In the data rows, 50 means zero.
Some points, one per row:
50/50/41/13/45/26/45/19/12/29/49/31/45/49/11/50/39/21/27/12/49/32/19/50/14/49/45/17/15/12/18/50/10/10/17/47/12/14/37/12/13/5/26/50/30/11/27/0
50/49/42/12/46/29/44/18/14/29/49/28/47/50/14/50/40/19/24/13/49/34/23/50/12/48/45/19/16/14/21/50/13/19/17/46/14/18/36/15/14/6/24/99/29/10/28/0
49/50/43/12/45/30/45/19/18/30/50/29/47/50/16/50/40/18/25/13/50/30/22/50/13/48/47/18/15/16/23/50/7/14/16/48/17/13/38/11/17/12/28/49/27/8/31/0
50/50/48/27/50/36/50/33/39/52/49/44/46/51/38/49/47/37/41/29/50/44/38/50/28/49/57/35/29/27/43/50/26/34/47/53/33/27/55/29/37/32/42/49/40/27/48/19
50/50/51/47/49/46/52/48/59/65/49/54/47/49/55/49/52/54/54/47/50/52/51/50/48/49/56/55/50/49/62/50/46/58/76/53/50/45/61/43/61/63/52/50/48/48/54/47
51/50/50/62/50/51/53/54/68/66/49/60/50/51/65/50/54/62/58/58/50/57/57/50/57/49/56/64/60/60/67/49/57/70/85/52/59/55/61/54/75/79/58/50/54/61/57/64
50/50/51/67/50/53/53/57/70/61/50/60/50/50/72/49/54/63/61/62/50/58/62/50/65/49/54/68/64/66/71/50/67/68/84/52/59/58/58/61/79/81/59/49/57/67/57/76
50/50/51/63/50/55/52/58/72/64/50/63/50/49/73/50/55/64/62/64/50/56/63/50/65/49/52/66/66/65/72/50/66/70/82/52/64/62/57/63/72/80/62/50/55/67/55/75
50/50/51/67/50/55/52/58/70/64/50/61/49/49/71/50/53/66/58/65/51/57/62/49/65/49/54/68/65/67/73/50/68/67/80/50/62/60/58/62/74/78/62/50/57/67/55/79
50/50/52/69/50/54/53/58/73/62/50/61/49/50/71/49/54/66/59/62/50/57/63/50/66/50/53/68/65/68/69/50/65/71/76/52/63/63/56/64/75/82/61/50/57/70/57/77
50/50/51/63/50/55/53/56/69/64/49/61/50/49/71/50/53/64/60/64/50/58/59/50/66/49/53/68/61/67/71/50/62/70/83/50/62/61/58/60/75/81/63/50/54/64/57/74
49/50/50/61/50/53/52/57/69/62/50/60/49/50/69/50/55/63/58/62/50/57/58/50/61/50/54/66/65/67/71/50/62/73/82/52/63/58/60/60/71/79/59/50/53/61/57/71
50/50/50/57/49/50/53/54/71/64/50/59/47/50/66/50/53/59/59/54/50/55/57/50/57/50/56/66/59/60/68/49/56/65/84/51/57/52/62/52/72/75/58/49/51/57/55/58
50/50/50/47/50/46/51/50/56/64/50/54/47/50/54/50/53/54/52/46/50/53/51/50/47/49/58/54/48/50/63/51/47/59/78/51/49/44/63/43/61/62/54/50/47/45/54/44
50/50/48/33/49/40/51/41/42/55/49/47/46/50/37/50/49/42/44/33/50/47/42/49/32/50/60/42/34/37/49/50/29/44/62/52/38/33/63/32/44/42/47/50/39/33/49/25
50/50/46/19/48/35/48/29/25/44/49/37/48/50/27/49/44/27/34/24/50/38/32/49/24/49/57/27/18/23/32/50/19/26/38/51/24/24/54/21/29/22/33/50/33/16/40/4
50/50/41/11/46/27/45/19/9/27/51/30/45/51/12/50/37/19/24/14/49/30/18/49/14/49/44/20/11/12/26/50/10/17/19/46/17/17/38/13/15/7/27/49/24/9/32/0
48/50/42/12/46/25/44/23/14/30/49/27/44/50/13/50/38/15/23/12/49/31/23/50/18/47/44/20/17/14/22/50/6/18/18/47/14/17/39/17/11/7/23/50/29/12/30/0
50/50/44/18/46/32/46/32/24/35/50/33/47/50/22/50/44/36/35/23/50/36/30/50/23/49/45/26/17/21/21/49/14/22/21/48/19/29/38/26/25/14/38/50/58/18/35/3
50/50/47/41/47/40/50/45/52/47/50/48/51/50/51/50/49/77/58/44/50/47/50/49/61/50/48/45/45/40/41/50/41/40/44/50/38/58/44/53/53/39/60/50/91/53/42/32
50/50/49/59/49/47/51/53/66/53/50/54/52/50/65/50/52/84/62/58/50/51/59/50/74/50/49/57/60/56/51/49/55/51/53/50/50/68/48/65/67/58/69/50/81/70/49/52
50/50/49/67/50/51/51/57/70/54/50/58/51/49/75/50/53/77/63/65/49/54/63/50/75/50/50/63/69/61/59/50/63/58/57/50/55/69/49/70/70/66/68/50/71/73/50/63
50/50/49/71/50/52/52/57/69/56/49/60/51/50/71/50/53/77/63/68/49/55/62/49/75/50/50/67/70/64/58/49/68/63/62/50/57/73/51/74/70/72/64/50/70/78/52/68
50/50/49/68/49/52/53/59/69/56/50/60/51/49/75/50/53/76/65/66/49/55/62/50/79/50/51/64/67/63/61/50/67/62/60/51/58/72/51/74/72/69/65/50/69/77/53/72
49/49/49/72/50/54/51/57/69/57/50/60/52/50/76/50/53/75/62/68/49/57/62/50/73/50/50/64/71/65/60/50/68/63/64/50/58/71/52/73/70/72/64/50/65/77/52/75
50/50/49/72/50/53/51/58/70/56/50/60/50/50/74/50/54/79/62/68/49/57/63/50/73/49/50/66/67/65/63/50/69/62/63/50/56/71/51/72/71/71/64/50/66/78/52/72
51/50/49/71/50/52/52/57/68/56/49/60/52/49/70/50/54/76/62/68/50/57/62/49/78/50/50/66/66/64/63/50/68/61/64/50/58/68/50/75/70/69/64/49/65/73/52/72
50/50/50/69/49/51/51/58/69/57/50/59/51/50/72/50/53/79/66/67/49/54/63/50/71/50/50/62/67/59/57/50/67/58/59/51/56/71/49/73/67/66/64/49/67/78/51/64
49/50/48/66/49/50/51/55/68/55/50/55/52/50/72/50/52/79/65/63/49/53/59/49/76/50/50/60/64/58/55/49/62/57/55/51/53/70/48/74/71/63/66/51/72/71/50/61
50/50/47/60/49/48/51/52/64/53/50/53/51/50/67/50/51/87/65/59/50/51/59/50/72/50/48/55/61/53/49/50/56/50/52/50/48/65/46/70/61/56/66/50/73/66/49/50
50/50/46/49/48/43/50/47/54/49/50/48/50/50/60/50/51/86/61/48/49/46/53/50/59/50/47/47/51/41/44/50/44/41/41/50/40/57/46/57/52/45/62/50/79/56/46/34
50/50/45/34/47/36/49/40/39/41/50/43/50/50/43/50/48/71/54/36/48/41/43/49/43/50/48/35/40/30/34/50/31/27/31/49/33/46/41/44/37/30/54/50/79/39/40/16
49/51/42/11/46/29/46/21/12/31/50/27/45/50/12/51/42/16/24/14/49/32/23/99/11/48/45/18/11/9/20/50/13/14/19/46/16/14/39/11/15/9/26/50/29/10/31/0
50/50/42/11/46/31/44/27/13/28/50/27/45/50/12/50/39/16/26/15/49/30/20/50/16/48/44/15/15/14/22/50/8/17/19/47/17/17/38/16/14/10/26/50/29/12/30/0
51/49/43/9/46/29/46/25/17/39/50/29/46/50/15/50/41/23/24/20/49/38/23/50/18/48/45/24/14/17/19/50/17/17/18/99/17/18/39/21/19/13/26/50/30/14/33/4
50/50/47/39/46/37/51/36/36/79/50/44/48/50/40/50/50/43/40/31/50/62/41/50/44/49/49/50/30/29/44/50/28/34/41/73/30/35/44/33/42/36/40/50/46/33/46/22
50/50/49/63/49/45/53/47/56/86/50/56/50/50/63/49/53/60/51/47/50/65/52/50/65/49/51/69/45/45/61/50/49/48/60/56/44/47/50/48/64/63/50/50/58/54/53/48
50/50/50/71/49/49/53/54/64/74/50/60/51/49/68/50/57/68/57/56/50/65/56/49/70/50/52/79/57/55/66/49/59/59/71/54/51/56/50/56/70/69/56/51/57/63/54/65
50/50/50/77/49/51/53/55/69/70/51/60/51/49/72/50/57/66/58/61/49/65/59/50/74/49/51/75/61/61/69/50/63/62/73/53/56/60/53/63/71/76/57/50/58/67/57/71
50/50/50/71/49/52/53/55/67/67/49/63/51/49/72/50/56/72/58/64/49/63/59/50/76/50/51/71/61/63/68/50/65/63/68/52/56/62/52/64/73/75/61/50/61/73/55/74
50/50/50/75/48/52/53/57/71/68/50/59/51/49/72/50/55/68/59/66/50/65/62/50/75/50/50/78/60/62/73/50/66/62/72/52/57/63/52/60/68/81/60/50/62/73/55/76
10 more points follow, each with its number after it:
50/50/50/78/49/53/52/58/70/69/49/64/51/49/71/49/56/68/58/64/50/64/60/50/74/50/51/75/62/63/69/51/68/63/71/53/58/59/54/63/73/77/59/50/59/74/55/74 0
50/50/50/76/49/52/53/57/69/71/49/64/50/50/73/49/56/68/58/65/50/64/62/50/75/50/51/71/61/61/68/50/66/63/75/51/56/58/53/62/72/73/57/49/59/72/56/69 1
50/50/50/75/48/51/54/54/66/74/49/62/51/50/72/50/56/68/56/60/50/67/58/50/74/50/50/77/55/61/72/50/61/61/71/54/54/58/54/59/75/75/56/50/61/66/55/68 2
50/49/49/70/48/49/53/52/61/79/50/60/50/50/65/50/53/68/55/57/50/68/56/50/71/49/51/78/54/54/67/50/58/56/74/54/49/51/53/57/68/73/53/50/57/63/56/57 3
49/51/49/64/48/45/52/49/55/80/49/56/50/50/59/50/55/60/52/49/50/69/52/50/62/49/50/72/45/47/59/50/50/48/66/56/43/47/50/48/65/60/50/50/56/51/52/46 4
50/50/47/48/47/39/52/40/42/87/49/50/49/50/47/50/51/51/43/36/50/64/44/50/49/48/50/60/35/35/52/50/37/36/53/65/35/34/47/34/49/41/45/50/50/39/48/28 5
50/50/45/31/46/37/50/34/27/72/49/39/48/50/30/50/47/36/36/26/49/53/33/50/30/49/48/40/26/21/38/50/23/26/36/72/27/28/44/23/31/25/34/50/39/25/43/15 6
50/50/43/8/46/29/43/20/9/30/49/33/45/49/11/50/42/21/24/12/49/30/26/50/10/47/47/14/18/13/20/50/6/15/15/48/16/17/37/18/20/9/28/50/29/11/33/0 7
49/49/42/11/45/30/41/23/11/28/49/28/45/50/8/50/38/17/25/17/49/32/20/50/16/50/44/18/12/12/23/49/9/18/17/46/18/18/37/15/16/8/25/50/30/8/31/1 8
49/50/50/14/53/29/45/26/18/31/50/31/45/50/15/50/38/18/26/15/99/30/24/50/16/52/47/21/10/10/22/50/10/15/15/47/20/19/37/16/13/10/25/50/26/11/36/0 9
Which of these numbered points is nearest to each point below by angle, seen from the average point of the first points? Its number follows each.
49/50/49/76/50/52/54/55/65/66/50/66/51/49/68/51/56/63/55/66/50/64/59/50/73/50/51/75/60/66/73/50/66/64/68/52/57/59/52/67/70/79/57/50/58/72/53/79 > 0
50/50/49/70/50/52/55/54/64/60/50/62/51/50/68/50/58/60/53/66/49/59/58/50/66/49/52/71/62/67/73/49/62/72/71/51/59/60/54/66/71/77/57/50/56/73/52/83 > 0
51/49/50/70/50/50/53/55/63/71/50/59/50/50/74/50/53/70/63/58/50/61/61/49/73/50/52/72/57/57/66/50/55/60/69/52/55/59/53/61/70/73/61/50/63/68/57/64 > 2
50/50/46/64/49/45/61/46/54/57/49/82/50/49/60/49/70/55/49/56/50/55/51/50/64/49/50/65/45/50/60/50/55/61/66/50/47/54/51/53/64/64/68/49/55/66/46/53 > 1
50/50/56/46/55/56/48/61/47/46/50/43/50/50/53/49/45/52/82/44/51/45/70/50/52/52/50/42/49/49/41/50/48/45/45/49/62/57/48/45/44/42/59/50/54/45/65/34 > 9
50/50/52/75/50/56/52/59/56/70/49/60/52/50/60/50/55/58/53/61/50/75/58/50/70/50/51/81/55/62/68/49/66/63/66/52/58/55/54/55/68/69/51/50/53/59/58/72 > 2
50/50/57/48/54/57/48/65/47/49/50/44/50/50/55/50/46/51/93/44/51/47/71/50/53/52/50/45/48/52/42/49/48/45/44/50/59/59/49/45/45/45/57/49/53/46/63/35 > 1
50/50/45/28/50/39/45/37/34/32/51/36/51/50/37/50/43/35/44/33/49/38/36/50/27/51/47/25/33/29/28/50/25/27/25/47/33/37/43/38/24/19/42/50/47/30/38/18 > 7
50/51/49/64/49/46/52/50/55/70/49/54/50/49/64/50/54/67/64/48/50/59/56/50/64/50/51/69/49/49/60/50/48/51/65/54/48/52/51/51/65/62/58/50/59/54/55/46 > 3
49/49/49/62/49/47/51/50/58/71/50/55/50/49/66/50/53/67/62/49/49/58/59/49/67/50/51/67/50/49/59/50/48/52/66/55/49/53/50/52/63/62/60/51/60/56/55/49 > 3
50/50/50/71/50/50/51/54/65/67/50/57/50/49/67/50/54/68/63/57/50/63/60/50/69/49/51/73/57/57/64/49/56/57/68/52/55/58/53/61/68/68/61/50/60/63/57/59 > 1
50/49/50/79/49/53/53/56/67/66/49/64/52/49/70/50/57/62/54/63/50/60/58/50/71/50/51/76/62/64/73/50/68/63/68/50/58/59/53/65/71/74/57/49/58/71/55/77 > 0
49/50/47/42/48/43/48/45/78/46/50/43/52/50/58/50/46/44/44/46/51/46/45/50/38/50/49/43/53/54/50/50/46/38/44/49/45/42/46/53/41/53/38/50/51/55/41/44 > 9
50/50/41/10/46/33/45/27/19/31/49/28/44/50/15/50/39/16/24/14/50/33/21/50/15/47/44/22/10/12/20/49/10/19/18/50/19/19/41/17/15/8/29/50/28/10/33/1 > 8
49/50/44/23/47/33/50/32/25/38/51/44/47/50/27/50/49/41/40/22/49/38/30/50/24/48/55/29/23/25/28/50/21/35/32/48/26/28/52/28/32/23/59/50/40/19/37/10 > 7
50/50/49/47/48/45/51/48/48/50/50/62/49/50/46/50/56/74/55/52/51/48/49/50/56/49/53/49/52/45/48/50/47/68/60/50/46/56/58/52/70/52/76/50/55/47/48/45 > 1
50/50/49/76/48/47/52/47/55/71/49/60/51/50/60/50/56/55/48/53/50/71/50/50/59/50/50/77/50/51/71/51/52/51/62/54/46/48/51/55/59/63/48/51/52/58/50/58 > 3
50/50/46/56/48/40/55/39/44/75/50/59/50/50/47/50/56/43/40/41/49/73/42/50/48/49/49/66/36/40/62/50/40/40/53/55/37/35/48/41/49/48/43/50/49/44/45/38 > 5
50/50/41/13/45/31/44/27/11/28/50/27/46/50/13/50/41/19/27/11/49/30/22/50/18/48/44/14/8/8/20/50/12/15/15/46/16/14/36/12/10/5/26/50/33/14/31/0 > 8
50/50/49/48/47/40/50/42/44/70/50/47/48/50/50/49/51/57/54/36/49/55/49/50/52/49/51/55/37/34/49/50/32/41/52/56/38/40/48/39/51/45/51/50/54/42/52/28 > 5
50/50/48/13/55/33/43/29/16/30/49/28/47/50/20/50/41/15/27/17/51/35/28/50/11/99/46/17/13/13/20/50/10/21/15/46/18/15/39/16/15/6/28/50/30/9/35/0 > 8
50/49/48/41/48/39/51/36/38/66/49/44/47/50/47/50/50/50/49/31/50/52/45/50/46/49/50/50/35/33/45/50/30/35/45/59/33/38/47/35/45/36/49/50/51/38/50/24 > 6
50/50/51/70/50/59/51/60/63/55/49/60/51/50/62/50/54/60/56/71/50/58/59/50/73/50/51/66/67/70/65/50/73/71/64/51/63/65/55/72/72/68/61/49/56/67/54/88 > 0
50/50/43/9/46/25/44/25/14/29/49/29/45/50/12/49/39/18/26/15/49/30/20/50/14/49/45/15/10/12/18/49/8/13/16/47/19/18/38/12/13/4/25/50/28/10/30/2 > 8
50/50/44/40/46/35/53/28/31/67/50/48/49/49/32/50/52/32/33/28/49/63/33/50/31/48/47/50/26/28/48/50/26/33/37/58/26/27/44/26/32/32/35/49/41/28/41/22 > 6
50/50/52/42/48/44/49/42/32/70/50/45/50/50/32/50/49/35/36/34/50/75/39/50/38/49/50/56/30/33/49/50/35/36/43/55/35/30/50/28/37/36/36/50/38/35/52/26 > 6
50/50/99/34/62/78/46/64/33/43/50/39/49/50/31/50/43/32/47/33/53/45/50/50/34/53/52/37/36/42/39/50/43/43/39/48/61/32/53/30/30/29/39/50/42/26/86/24 > 9
50/50/47/35/49/47/48/46/45/38/52/46/49/50/40/50/47/54/48/50/50/41/43/50/40/50/49/37/54/46/38/50/43/47/38/49/42/56/48/55/45/35/57/50/50/45/41/33 > 7
50/50/52/70/49/54/52/55/52/73/49/58/51/51/55/49/54/53/49/55/50/77/55/50/63/50/51/77/49/58/71/50/64/59/67/54/53/48/53/49/64/64/47/50/50/54/61/64 > 3
50/50/50/57/50/54/54/59/53/53/50/65/50/50/57/49/59/72/63/63/50/53/61/50/68/50/52/59/54/57/55/50/60/65/69/50/54/67/55/58/68/61/81/50/58/63/51/55 > 1
49/50/48/62/49/47/56/48/60/62/50/70/49/50/57/50/61/50/46/58/49/60/49/51/56/49/52/74/50/56/79/50/51/67/71/51/51/49/58/54/66/69/52/50/49/59/49/69 > 2
50/49/51/34/48/40/49/34/25/59/49/43/49/50/25/50/47/28/31/29/50/63/34/50/32/48/48/41/24/26/39/50/31/30/35/58/30/26/47/26/32/26/33/50/36/24/49/15 > 6
49/50/50/79/49/53/53/56/69/64/49/66/52/50/68/49/55/63/55/64/50/65/60/50/69/50/50/75/61/65/72/50/66/62/69/52/58/60/54/65/69/77/56/50/59/75/53/80 > 0
49/50/53/61/50/51/51/49/42/72/49/54/51/50/44/50/51/43/42/48/50/77/47/51/55/48/51/70/38/49/58/49/53/50/57/55/47/40/53/42/56/50/43/50/46/45/57/48 > 4
50/50/49/69/49/53/53/55/70/61/50/65/51/50/68/50/57/60/54/69/50/58/58/50/65/49/52/72/61/69/74/50/68/71/70/51/60/63/56/67/72/78/59/50/56/75/53/84 > 0
50/50/45/46/48/39/78/36/39/52/50/95/50/50/43/50/79/44/42/41/50/52/40/49/48/49/49/52/31/33/49/49/36/44/50/51/33/45/49/38/48/44/59/49/48/48/42/31 > 6
51/50/46/32/48/39/54/42/37/43/51/54/46/50/37/50/53/59/49/40/50/41/43/50/42/49/58/40/40/33/40/50/34/56/49/49/34/45/56/40/55/37/76/50/47/37/44/26 > 7
50/50/47/66/49/48/60/50/54/56/50/79/50/50/62/50/66/57/52/58/50/58/53/49/66/49/51/63/47/53/63/50/56/58/70/50/49/57/53/56/65/65/64/50/56/69/49/58 > 1
50/50/65/32/62/69/44/65/40/38/50/38/51/50/38/50/41/40/59/41/50/40/55/50/36/58/48/31/40/44/36/50/46/38/35/49/62/49/46/36/36/33/45/50/46/35/62/28 > 9
50/50/53/61/49/50/51/49/40/76/49/52/51/50/44/50/52/44/44/47/50/79/47/49/54/49/51/70/42/47/61/50/52/51/57/53/45/42/52/41/51/53/44/50/46/44/57/47 > 4
50/50/39/14/46/29/43/23/16/29/50/30/45/50/15/49/40/18/25/16/49/31/23/50/16/47/45/17/14/7/17/50/12/15/17/47/16/12/38/12/15/6/27/49/27/9/33/2 > 8
50/50/48/75/48/49/55/50/62/67/49/64/51/50/65/50/56/58/50/59/49/69/53/50/66/49/50/77/53/57/73/50/59/57/67/53/50/54/51/59/67/72/51/50/55/65/51/67 > 2
50/50/48/16/49/39/45/34/24/35/50/32/52/49/19/49/43/26/29/27/50/36/29/50/23/50/45/26/26/22/30/50/21/21/24/48/28/26/41/22/21/17/30/50/34/17/38/10 > 8
49/50/50/48/49/50/55/52/45/48/50/64/50/49/49/50/57/67/61/53/50/49/54/50/63/50/52/49/44/47/46/50/53/64/58/49/48/65/55/48/62/52/90/50/56/52/52/41 > 1
Now 10 new points, numbered from 0 again:
50/50/97/28/68/69/45/57/26/41/49/32/48/50/25/50/43/28/43/28/56/43/43/49/26/54/51/35/31/34/34/50/32/32/33/49/44/31/49/23/24/23/35/50/33/18/72/14 0
50/50/70/50/59/89/47/81/45/53/50/44/50/50/47/50/46/44/58/53/51/54/62/50/47/52/53/49/55/58/52/50/64/56/55/49/73/51/56/42/44/47/48/49/45/42/83/50 1
50/49/60/66/53/74/49/78/57/56/50/49/50/50/58/50/49/54/65/67/51/56/71/49/59/50/54/60/69/73/60/50/79/68/67/50/79/61/57/53/57/63/53/49/50/54/78/73 2
50/51/58/70/52/71/49/77/61/59/49/54/51/50/63/50/50/58/65/70/50/58/70/50/63/51/52/63/67/76/63/50/82/74/66/49/79/68/57/60/63/68/58/50/54/62/69/80 3
50/50/57/70/52/73/50/73/64/58/51/55/50/49/64/50/50/59/64/69/50/60/72/50/71/51/52/65/67/78/64/50/80/73/70/50/79/65/58/62/64/73/60/49/55/65/68/85 4
50/50/55/73/53/69/49/73/62/59/50/56/51/49/65/49/51/60/65/71/50/59/69/50/69/50/52/67/68/80/66/50/80/73/68/50/78/69/55/60/66/74/57/49/55/65/63/80 5
49/50/55/73/53/66/50/72/64/56/50/56/51/50/65/50/51/61/61/70/50/58/67/50/71/51/52/66/72/75/63/50/76/72/67/50/76/66/56/62/66/75/58/50/54/68/67/85 6
50/50/59/73/53/72/50/73/61/59/50/52/52/50/66/50/51/59/65/71/50/59/69/50/67/51/52/64/70/79/61/50/83/71/66/49/80/68/57/59/65/72/56/50/54/64/69/86 7
50/50/60/68/54/73/51/75/60/57/50/51/52/49/60/50/50/56/65/65/50/58/69/50/64/50/53/61/67/74/62/50/80/70/64/49/84/65/57/55/64/67/56/50/52/62/72/79 8
49/51/64/60/55/82/47/78/54/56/50/48/51/50/55/50/49/52/62/65/51/56/69/50/59/52/54/57/62/72/56/51/81/67/61/50/83/59/60/51/56/61/53/50/48/52/77/68 9
The same question for these:
49/50/60/57/57/87/49/74/58/49/50/48/52/50/60/50/48/48/62/64/50/52/71/49/55/53/51/52/63/72/56/50/72/65/56/49/95/70/53/55/50/59/55/50/50/58/71/76 > 9
49/50/52/68/50/63/49/61/60/54/49/50/51/49/58/50/48/55/52/65/50/60/59/50/63/50/50/61/69/69/59/50/71/60/51/49/63/60/51/67/56/59/47/50/57/61/54/80 > 7
50/50/55/66/53/74/50/70/65/53/50/55/52/49/66/49/50/54/65/70/50/54/69/50/60/51/51/57/69/73/59/49/75/67/61/49/85/70/55/63/57/70/57/50/55/66/63/87 > 7
50/50/54/68/52/62/50/69/65/57/50/55/51/50/74/50/51/65/76/67/50/56/70/50/72/51/51/60/69/68/59/50/69/64/62/50/72/74/54/65/65/70/65/49/64/67/61/70 > 5
50/50/54/70/53/73/51/71/64/54/50/54/51/50/65/50/51/57/63/74/50/54/68/50/65/51/51/60/69/79/63/50/79/69/62/50/86/73/55/64/62/71/59/50/56/70/63/86 > 7
50/50/51/54/50/57/51/56/44/49/50/58/50/50/43/50/53/51/46/62/50/59/50/50/57/50/51/56/52/54/55/50/59/70/51/49/51/54/56/56/55/50/54/50/47/48/52/61 > 3
50/50/55/63/52/70/49/76/64/52/50/51/53/50/70/50/49/62/70/67/50/52/69/50/67/51/50/54/71/72/54/50/78/63/55/50/81/74/51/65/58/66/59/50/60/68/63/72 > 3
50/49/57/66/54/73/49/74/63/51/50/52/51/50/64/50/49/54/63/68/50/54/70/50/61/52/51/57/69/77/60/50/77/68/59/49/92/69/56/59/58/66/57/50/51/63/66/84 > 8
50/50/51/70/50/55/52/60/64/55/50/63/52/49/62/49/55/64/56/72/51/59/62/50/71/50/52/66/68/69/67/50/71/73/63/50/63/65/54/71/73/71/58/50/58/69/54/86 > 6
50/50/75/50/57/85/47/76/44/52/50/45/50/50/45/51/46/44/55/52/51/54/63/50/49/52/52/49/52/61/49/50/66/59/51/50/78/50/56/41/46/49/48/50/43/42/87/51 > 1
50/50/55/65/53/61/50/66/62/54/50/51/51/50/69/50/50/61/76/60/50/52/72/50/69/51/50/57/63/67/54/50/67/59/61/50/73/68/53/59/60/66/64/50/63/64/65/62 > 4
50/50/67/45/61/87/48/73/43/44/50/41/51/50/43/49/44/39/56/51/51/47/62/49/43/53/51/40/50/63/43/50/58/51/43/48/90/53/52/41/39/44/46/50/43/42/72/50 > 1
51/50/53/52/50/56/50/59/55/57/50/56/48/50/51/50/51/58/52/59/50/56/57/51/56/50/61/62/60/65/62/50/60/86/73/51/60/53/71/57/68/63/56/49/47/50/59/69 > 4
50/49/67/40/68/91/46/65/40/43/49/40/51/50/44/50/44/33/53/46/52/46/59/50/37/54/50/36/46/52/42/50/48/45/40/48/83/50/50/38/32/38/44/50/42/36/75/40 > 1
50/49/99/20/67/54/44/43/19/37/50/33/47/50/19/50/43/22/34/26/54/38/34/49/22/54/50/24/18/20/26/50/24/24/27/48/35/25/47/19/22/15/27/50/34/18/64/10 > 0
50/50/52/73/50/56/51/55/53/74/50/59/51/50/56/49/54/54/50/59/50/72/56/50/66/49/52/76/51/60/67/50/68/60/64/53/55/51/53/52/65/66/48/49/52/58/59/68 > 5
50/50/55/68/51/64/50/74/61/60/51/54/52/50/63/50/50/63/63/68/49/59/68/49/70/50/51/62/65/70/60/50/84/63/62/50/68/66/53/58/64/69/58/50/56/62/64/76 > 7
50/50/58/67/53/70/50/71/58/57/49/51/52/49/58/50/50/61/64/63/51/62/65/49/64/51/51/58/64/69/55/50/85/60/60/50/65/62/53/54/59/64/52/50/54/57/68/64 > 8
50/50/55/58/55/60/48/69/58/53/50/47/50/50/65/50/49/62/82/56/50/50/74/50/65/51/50/52/57/62/50/49/60/55/56/51/67/69/51/54/54/56/64/50/59/56/64/52 > 8
50/50/44/11/44/27/43/23/15/29/49/28/46/50/13/50/41/15/22/18/49/31/23/50/13/48/44/18/10/13/24/50/7/18/19/48/19/16/38/13/14/2/27/49/27/9/31/0 > 0
50/51/60/53/53/71/48/72/51/58/49/47/51/50/52/50/48/54/59/57/51/59/61/50/57/50/51/52/55/59/50/50/78/54/54/51/63/55/51/45/52/51/50/50/52/48/72/52 > 9
50/50/55/69/52/67/50/72/63/59/50/54/51/49/65/50/51/63/62/68/50/59/68/50/71/50/51/65/70/71/61/50/83/69/66/51/70/63/54/62/68/71/58/50/58/67/64/74 > 5
50/49/50/64/51/54/50/62/71/56/50/55/51/50/66/50/51/67/57/69/49/57/58/50/64/50/52/65/84/71/68/50/72/69/63/50/61/65/54/80/67/69/53/49/57/69/55/87 > 6
49/50/55/64/53/68/50/62/60/53/50/54/53/49/58/50/50/46/51/66/51/59/60/50/52/51/50/51/54/65/57/49/71/53/57/50/72/54/51/48/49/68/48/49/48/60/61/74 > 8
51/50/61/57/56/82/48/74/54/48/50/48/52/50/57/50/48/47/62/62/50/52/70/50/55/52/50/51/61/74/52/50/71/65/54/49/93/64/53/54/50/58/54/50/49/56/74/73 > 9
49/51/48/52/48/43/58/42/48/61/50/68/48/49/48/51/60/41/43/46/50/58/43/49/45/48/53/63/39/46/70/50/41/55/67/52/45/41/58/45/55/57/47/50/44/47/45/49 > 5
50/50/60/53/53/74/47/73/49/56/49/46/51/49/49/50/48/56/60/55/50/58/61/51/58/51/51/51/54/58/48/49/75/54/53/51/64/54/52/44/51/52/51/50/51/47/71/50 > 9
50/50/48/45/50/53/50/53/57/44/50/53/50/50/53/50/51/67/54/63/50/45/53/50/52/51/50/45/67/57/47/50/59/58/50/49/53/68/52/67/54/52/65/50/58/60/46/53 > 3
50/50/52/70/52/64/51/69/65/57/50/57/55/50/65/50/52/51/55/67/50/57/63/50/60/51/50/59/58/76/62/50/81/58/65/50/74/61/52/55/56/73/52/49/53/71/59/81 > 7
50/50/49/72/48/47/54/47/54/72/50/62/52/50/58/50/58/53/47/52/49/70/49/50/59/49/50/76/48/51/69/50/51/50/62/54/46/46/50/51/59/64/47/50/52/57/50/59 > 5
49/49/53/70/52/61/50/68/69/56/50/53/51/49/75/49/51/67/74/65/50/54/73/50/69/51/50/64/66/70/59/50/69/67/65/50/71/76/54/65/66/69/69/50/62/70/63/69 > 5
49/50/56/57/54/76/48/75/60/50/50/47/52/50/65/49/48/58/74/69/50/50/69/50/60/51/50/50/67/66/51/50/77/60/54/48/78/74/51/60/54/59/60/50/54/65/61/62 > 8
50/50/57/24/54/42/46/44/28/39/49/32/47/50/30/49/43/30/65/26/50/35/43/50/28/54/48/28/28/28/28/50/19/24/27/49/36/34/43/28/26/19/41/50/40/21/50/10 > 0
51/50/73/26/53/52/44/46/23/41/50/35/49/50/25/50/41/30/40/27/52/44/36/50/28/52/48/27/26/25/26/49/31/26/25/49/35/30/44/22/24/18/33/49/36/20/58/11 > 0
50/50/49/42/50/51/50/54/56/42/51/51/50/50/50/50/50/62/55/60/50/43/52/50/49/50/50/44/66/53/44/50/58/57/46/47/53/64/51/66/53/48/63/50/56/55/46/50 > 3
51/50/50/48/50/54/48/55/63/51/50/44/50/49/50/50/46/56/48/55/51/50/50/50/47/50/52/52/91/62/55/50/57/56/48/49/53/49/53/71/55/50/42/50/50/48/51/61 > 2
50/50/53/74/51/67/50/65/69/58/49/59/52/50/71/49/52/55/56/68/50/61/62/50/63/50/51/64/60/73/70/50/83/62/66/50/74/65/53/60/62/75/55/50/54/73/58/86 > 5
50/50/51/48/50/53/47/54/63/50/50/43/51/50/49/50/46/60/47/58/50/50/50/50/47/50/53/53/90/64/56/49/54/55/51/49/52/49/54/68/53/51/44/50/50/47/50/62 > 2
50/50/56/50/53/62/47/65/68/49/50/41/50/50/57/50/46/61/68/56/51/46/64/50/51/51/51/47/83/68/48/50/60/52/49/51/67/59/51/63/51/54/50/50/55/54/60/57 > 2
50/50/54/71/51/65/50/64/67/58/49/56/53/51/67/50/51/53/56/70/50/57/66/50/59/51/50/58/64/71/65/50/80/63/61/50/74/63/52/56/57/78/54/50/53/69/59/88 > 7
50/50/53/48/53/69/48/57/46/48/50/45/54/50/46/50/47/37/47/50/50/51/51/50/39/51/48/44/38/54/47/50/59/40/47/49/63/42/47/37/36/48/41/50/40/44/55/46 > 1
49/50/52/16/53/38/43/34/21/33/50/31/47/50/26/50/43/30/43/21/51/36/34/50/23/54/47/24/22/22/23/50/16/24/23/48/28/26/39/17/20/16/35/50/34/17/47/8 > 0
50/50/48/53/50/51/49/50/60/43/50/48/53/49/67/50/49/52/60/52/50/44/56/50/53/51/48/46/61/55/45/50/50/47/40/48/61/70/47/69/48/48/55/50/65/70/48/52 > 7
50/50/43/12/45/25/44/24/14/28/49/31/46/50/14/50/41/18/26/13/49/30/24/50/16/47/45/17/16/16/20/50/11/14/16/47/16/15/40/15/13/5/28/49/30/13/31/0 > 0
